Rotation paths and how fast each direction turns (degrees per step)
Each turn is a multiple of 5 degrees from 10 to 175, or 0.
Each row of a path follows its step; steps can be skipped.

step 0: [ 10  -6   1 -12   2  -5  -1  -9   5  10   3  -3  -3 -13  -1  20   8   1
  -5   6   8   0   8  14   1   4  -2  -3  -3   1  14 -17  -5 -16   8   0
   2   0  -1  12  11  -8  -2   2   5 -15   2  -2   9  -9]
step 2: [ 13   0   4  -6  -7  -2 -10   4  11   4  -7   7  13 -18   8   7  11   0
  -1   5  -1  15  -1  -4  -9  -2   4   5 -11  -2   7   3  -1   6  -3   1
   2  -1   4   1   0 -14   7  -2 -15  -1  19 -16   9   4]
step 5: [  9  -2   3   2   6   9   0   4  11  -5   8  17  12   0  -1  -1  12  -2
 -12  13  -4  -2   7   0 -15  -2   2  -4 -16  -7   2  -8   7  -2   7  -4
   1   7  -4   0   5   1 -10   2  -1 -17  15  19   6  -2]
step 6: [  0  -6  11   6  -2   5  -6  -4   0  17   6  -3   4 -12  -2  17   5  -2
   0   3  -4   1  13   8   5 -10  -5  -5 -10   4   4 -12  -3  -6   6  -5
  -2   2   2  12  12   6   9   2   6 -11   9  -3 -10 -23]
step 7: [  0   8   0   0   2 -10   6 -13  -8  10   4  -5   0 -11   0  -7   1   4
  -4  -2   6   6  -8 -13  -2  -7  -9   5 -18 -15   2 -19  11   0  -8  -2
  -2  -6   3   4   9   4   1  -4  -4 -16  14  -7  13  -3]
step 8: [ 12   3  15  -2   2  -8   1  -1  18  14  -4  12   0   3   1   9   6  -2
   0   2   1  25   9  -3  -8  -8   9   3 -17  -9  -3   6  -1  -6   3   5
  -4  -5   2   3  -3   1  -1  -2  -5  -2  12 -16  -1   3]
step 9: [ -2 -10   7   8   2  -1  -6  -9  -9   3 -13   9  -2 -16   7   5   8  -6
   3 -14  -2  13  13  -4  -1 -12   8   5  -6  -9  18 -13   5  -6   5   1
   1   0  -3   8   1 -15  -5   6  11   3  -2   2   9   5]
step 10: [ 13   0  -9   4  13   1   2 -18  -5   6   1   0  11   2  21   1   5   4
   4   8   7  17  -7  20  -2 -10   6   7  -3   2   3  -3   1  -6  10   3
  -4  10  -4   5   8   3  -8  -4  -2 -11   4   2   9   5]
step 11: [  4  -9 -10 -11   2  -4   2  -6  17  -9  -6  12   8  -6   2   9   4   1
  -5  10  -2  -6   9  -2  -9  -7   2   2  -3  -2   2 -10   0 -16  12  -5
  10   1   0  14   7  -6  -4   6  -5 -10  23   9  -3   1]
[ 0 -2  1 -4  0 -2  1  1  1  3  1 -4 -2 -3 -2  1  3 -1  2  0  4 -3  1  0
  1  2 -3  1 -7  3 -4  1  0  2 -2 -4  4 -2 -1  1 -1  1 -4 -1 -3 -2 -1  2
 -1 -4] : 60
[-3 -2  0 -3  0 -4  3 -5  0 -5 -3  0 -4 -1  1  2  1  3 -1  0  3  4  0  3
  2  1  0  4  1  1  1  3  0 -2  4 -3  1  0 -1  3 -2 -1 -2 -1  4  1  1 -4
  3  2] : 35
[-5  1  1  4  0  1 -1 -6 -1  2 -7 -2  5 -4 -1 -2 -3 -2  1 -1  2 -1 -2  0
 -1  3 -2  3  0 -1 -1  0  1  3  0 -1 -2  2 -4 -3 -2  0  3 -1 -1  2  2  3
  2 -2] : 135
[ 5  1  1 -3  2  0 -1  0  6 -1 -2  0  1  4  2  3 -3  1 -4  0 -3  2  2 -4
  1  3 -2 -1 -2  0 -2 -2  0  0  2 -5  3  5 -5 -3 -2  0  1  0 -3  1  0 -2
  1  2] : 125
[-1 -4  0  1 -3  2 -2  2  3 -4 -1  5  1 -1 -2  1  1  0 -2  0  0  2 -1 -4
 -6  4  2  2 -2 -2  1  7  0 -1  2 -2  0 -3  2 -2  2  1 -1 -3 -2  1  3  2
 -4  0] : 115
[ 1 -3  2  0 -3 -1  1  0  4  6  1  0  0  5  3 -1 -1 -1  7  0 -3  0 -2  1
  2 -1 -1  3  0  0  1  4 -1  1  1 -1 -1  6  2  4 -2  5  2  0  2  3  2  1
 -2 -1] : 160

step 0: [ -4   4  15   5   7   0  -3   5   0   8  12  15  12 -13   6   8   4  -3
   0  -1  -3  -6   0   5  -8  23  -5  11  -5   0   3   2  -4  15   6   6
 -14   2   2  14   8  -8  -4   0  10  -6   7  -3   3 -10]
step 1: [ 16   8   7   0   6   5   5   0  -6   6  -9   5   9  -2  -1 -10  -2  -2
 -10  -7   8   0   1   1   8 -17   8 -11   4  -1  -2  18   6  -7   0  -2
 -14   0 -12  -2  -1 -19  -1  -1  -5 -18  -3   0   2   9]
step 3: [  1  -3   6  -3  -5  -8   3   2  -5  -2   8   5  20 -12  19   4  10   3
  -6  -5  -3 -13  -2  -7  13  -3  -6  19 -11   3   0  -6  -4   3  -5   8
   7   7  -6   1  -1 -10  -7  -8  -5  -3  -4  18   8  -7]
step 4: [  1   5 -14   2  18  -6   1   5  -5   0   2 -16   7  -3 -10  -5  15  -9
   7   2  15  11  10   9  -1   1   4  -9  -7  -9   4   7  -3   0   2  -9
 -14   9  -5   4   5 -10 -11   5 -11   1  -2   4  12   7]
step 5: [ -5   7  18   2  -7  -1  -7   7  -6  -1   7  -8   6 -12   1   3  -8  14
  -1   3   1  -1  -2  16 -11  11  -7   6  12  -4  -7   8  -3 -12 -10  -6
   3   2  10 -15 -10   6  -3  -1   5 -17   2   3   7   9]
step 7: [ -4  11 -16   3  12  -5   2   0   7   3  12 -10  13   7 -10 -11  -4  -1
  16 -12  -4 -11 -19  10   6  -3  -8   1   6  -3   1   7  -7   4   2   9
  -3   0  -1  -5  13  -6  -3   5  -1  -1  13   3   8   8]
step 8: [ -1  -3   9   2   3  -1 -11  15   3 -12  -9 -14  18  -6   2   3  -3  -7
  -6  -7  -5  -5  13  -9 -11   3 -12   4  -3   4  10   4  -9  -7  -1   1
  -6 -12   8 -13 -14 -10   0   2   1 -10  -5  -9   0  -9]
step 10: [-12   4  15  -1   1  -6  10  10  12   1   3   0   8  -6   5   5  10  -1
   6  -3   6   2 -18   5   3 -11   1  -5  17   3 -12   9 -17  10  10  -2
  -5  -9   0  -7  12  -5  -2  -9  -9  -5  -5  -7  -1   5]
step 11: [ 10   8   4   0   3  -5  -8  10   5   1   7   1   9   0   4   2  -9   2
   3  -3  10 -14  23  -6   4   2   1   7 -12  13  -4   1  -8   5   5 -12
  -2   1   3  11  -1  -7  -1  18  13 -16   6  -4  -3   4]
[ 0  4  2  5 -2 -1  3 -2  2  0 -3  3 -4 -1  0  0  3  3  3  2  1 -3 -2  2
 -6 -1  4  0 -3  1 -1  2  0  4  0 -2 -2  4  2 -1 -1  1 -3  2  0 -4 -3 -2
  0  0] : 70
[ 0  0 -2  4  0  4  3  4 -3  4 -3  2  3  4  2  0 -3  1 -4  3  3 -2  1  1
 -1  2 -5  1  0 -1 -3  0 -3  1  1 -3  4 -1  6 -2  1 -1  0  3 -1  3 -3  0
  1 -1] : 125
[ 6 -2 -2 -2 -2  1  2  0  1  1 -1 -1 -1  3 -1  1  2 -1  2 -5 -3 -1 -3  0
 -3  7 -3 -2  0 -1  2  3 -2  1 -5  1  0  0 -2 -4  0  4  2  2  0  0 -1 -3
  2  0] : 40

step 1: [  2  -7   3   3  24 -21  15   6   8   8  -3   2   6  -4  -4  -9   3 -12
 -10  -4 -14  -1 -15  -1  10  -3 -10   3 -13   5   6   1   0   7 -19  -4
   8   1   4 -18   0  -9   7  -4  -6   8  -3   1  -3  20]
step 2: [  2   4 -11   0  19   5   6  -8   4   1 -10   2  -5 -16   7 -14   8 -11
 -15  -6 -21  -2 -12   5   2   0   4   6 -13 -19  -1   7   5   6  -7  -1
   6  16   4   9  -6  -5 -16  -2 -11  -8  13   5   1   3]
step 3: [ -4  16   2   0  -9  -1  -2 -18   1  -2 -13   2   2  -8  10   6  11 -12
  13  -5  -5   5 -10  22 -12  10  -3  -5  -2 -18 -10   1   0  11   8  -6
  17  15  -2  -6   1   3   1  -8  -8  -4  13  -7  14  -7]
step 4: [ -8  -8   2   8  -1  -9   4  -8   2  -1 -12 -12  10  11   4   4  20   8
  13  -5  -2  10  -7   0 -16   0 -26  -3  -6  -7   3   7   7   6  -3   8
   7  11 -10 -20  -1   7  16 -12   1  13  -4  -2   0   3]
step 6: [  4   5 -14  -4   8  -9  11 -15   5  12  -6   8 -16 -13  12  -5  -5  -5
  -1  -6  -6   3 -24   0 -12  -2  14  12  -9   2  -4   9   5   8  -6 -14
   9  -8  -7  17  -7  11   0  -1  -2  -4   3   3  13   7]
step 8: [ -5   5  -5   0  32 -15   6  -5  13  -6 -15  -6   9   1  -7   3  18   1
   9   3   6  17   7   7   0   0  -5  -4  -4  -3  -8  10  -8  -9   2   7
   8   6  -6 -13   1 -10  13 -10  -7   3 -12 -10  -6  -1]
step 9: [ -3  -5 -17  -1  22  -2  -6  -1  14 -13  -5  -8   6 -18   5 -16   3   5
  -6  -3 -10  10  -3  -9  -1  13  -1   7 -12   0 -10  -6  12 -16 -11  -5
   8   5  -6  -8  -9   5  17   1  -5   4   2   5  15   0]
step 10: [  1 -12   0  -9  -2  -2  -4 -19   2   4  -7   0  -3 -11  -8  -2  -2  -8
  11  12  -4   6 -19   4   0  11  -1  15  -3  -8 -12  -2  22   8  -9 -16
  14  -2   7  -2  -4   9  -1  11 -12   0   6  18  12   8]
step 11: [ -1  -6  -6  -4   2   6   8 -16 -10   5 -27   1  -4  20 -11   2  23  -4
  13   8  -4  10  -2   8 -10   4  -5  -8  -4   0  -7  13  16  10   2  -3
   5  -6  -1   9  -7   6 -12  -4 -14   0  -7  -1  -3   0]
[ 0  5 -3  1  2 -1  1  3  1  2 -1  2  3 -1 -4 -3 -3  0 -1  2  1  5  0 -1
 -1 -1 -1  0  0  0  8 -5  1 -3 -1  2 -2  1 -5 -3  1  4 -3  0 -3  0  0  0
  0  2] : 95
[ 0 -1  0 -4  5 -3 -3 -1 -2  0  4  0  1 -3  1 -1  3 -2 -2 -1  1 -4  2 -4
  1  1 -2  1  3  0  0 -1  0  1 -6  2  1  2 -5  4 -1  1 -3  2  0  1 -2 -6
  1 -1] : 100
[ 4 -2  1 -2  2  1 -2  0  2  2  0 -3 -3  3  1  5  0  1 -1  5 -1  0  2  1
  1 -3 -2  2 -2 -6  0  3 -1 -2  0  4 -1  3  0 -1 -1  0 -4  2 -3 -2 -5  2
 -3  4] : 120

step 1: [  9  11  10   1  -3 -16  11   1   0   0   7  -1  -1  -1 -12   5 -12   2
   9 -11   7  -1  -4  10  10  18   2  -7   8  -1   8  -5  13 -10 -12   0
  17 -17   0  -8   1  -5  12   9   1  11  18   1  13  -3]
step 2: [-12   7  -8 -12  -3   7   7 -27  10  25  10  10   3   0  15   6   5   3
  -7   8  -6  -4   5  -2  -7   3 -15   1  -8  -5  -8  -4  -8 -10   0  -1
   3  13  -2   7 -10  -1   2  14  -1   0  -6   4  -4  -4]
step 4: [ 21  -2  -1  -6  15   8   7  -9 -18   5 -16  -3   1  12  -7   4   4 -10
   5   2   9   9   6  23   3   4   3   6   5   6  10   1   5   0   1  -2
  10   5  11 -13 -12 -13  -4  -2   6 -13  -7   4   3   8]
step 5: [-12 -14   9  10  -4  -1 -10   5   7   1  -2   4 -10  -8   0   5   6   0
   2   8  21 -17   4 -11   1 -12 -10  -2 -14   2  -1   7  -9   6   5   2
 -19  11  -5  12 -10  -4   5  -3   1  -6 -15   6  16   0]
step 6: [-13  -7  -9   2   4 -16   2  14 -10 -16   0  -9 -12  -8  -6 -14   3  10
   2 -13 -15   4  -6   8   9  10   5  -9  11   3   1   8   5   8   1  -5
  16   5  -1   1  13   1   5 -10  -9  16 -10   2  -4   3]
step 8: [  6  13  -6   5 -19   7 -12  19  18  -7  -1   7  10 -12  -6  -7  -5   7
  -3  -9  -1  -4  -6   0  10  -7 -11   1 -14  -1 -15  -4   5   0  10   1
 -12 -14   0   6  -4  -8 -15  10   0   9   7  -5  -4   3]
step 9: [  7  12   4  -5   4  -2  18   2 -19   5   6   3  -4  -5  10 -23  -3   9
  -8   2   4  15  -8   2 -11   1   6   7   6   1   3  -8   4  -5  -4 -16
  -3  -1   0 -16   7   4  20   1  10  -3   0  -3 -15   7]
step 10: [ -4  -5  12  16  -6  10   0  -3   5  13   8  -1   1  13   8  23 -13  -2
  -1   5   6 -14 -11  -5   3  -2   7   3  -2  -4  -1  -8   5 -11  -8  27
   1   3   1  -5   9  -3   3  -2   3 -10   1   0   4 -18]
step 11: [ -7   8   5  -3  -3 -16   0 -11  17   7   7  -1 -10 -20  -8   3   6   9
   5 -10   2  -1  15   4  -6   1  -7  -1   8  -2  -2   3   5   0   1   0
  16  -5  15 -17  -9   5 -22   1   0  13  -4  -3   2  10]
[ 1  1  3  2  2 -4 -2  8  0  0  3  3 -1 -3 -2  0 -1 -3  1  0 -6  0  1 -3
 -4  2 -2  2 -3  0  0  1  2  0 -2  0 -2  4  2 -1 -2  2 -5  2  1  3 -2  3
 -1  0] : 135
[-1  0  0 -3 -1 -2  1 -2 -2  0 -4  2 -4  0 -5  3 -1 -1 -3 -1  2  0 -2  2
 -2 -3 -3 -2 -6  1  0  0 -1 -5  2  1  1 -5  2  3  0  3 -3  3  3  1 -1  3
  2  1] : 115
[-2  2  1  4  0  1  0  1  0  1 -3  0  1 -5 -2 -4 -3  1 -1 -2 -4  4 -1 -1
  1  2  3 -3  0  4 -5 -4  2 -4  0  2 -3 -1  0  3  1  3  2 -1  0 -6  2 -2
  0  3] : 40
[-2  0  0 -2  2 -2  2 -3  0  2 -2  0 -2  1 -1 -3  5 -1 -2 -6 -5  1  2  5
  2 -4 -2  4  1  3 -2 -2  1  2  1  2  1  3  4 -3 -3 -1  2  3  1  1  1  0
 -3  0] : 155
[-2 -1  1 -1 -2 -2 -3 -2  3 -1  2 -2  5  2  2  4 -1 -3 -1  2 -2 -3  1  1
 -2 -4 -4 -2  0  3 -3  1  3 -2 -1  2 -7  0  1  3  2 -4  2 -3  3 -1 -3  0
 -2 -2] : 140
[ 1  3  1  0 -1  1  0  0  0  1  1 -1  0 -7  1  0  2  2  1  1 -3 -4  1  1
  2  1 -4  2  1  2  3 -3 -2  0  1 -3 -3 -6 -2  0 -8 -2  2  0 -1  0 -3  2
  3 -1] : 110
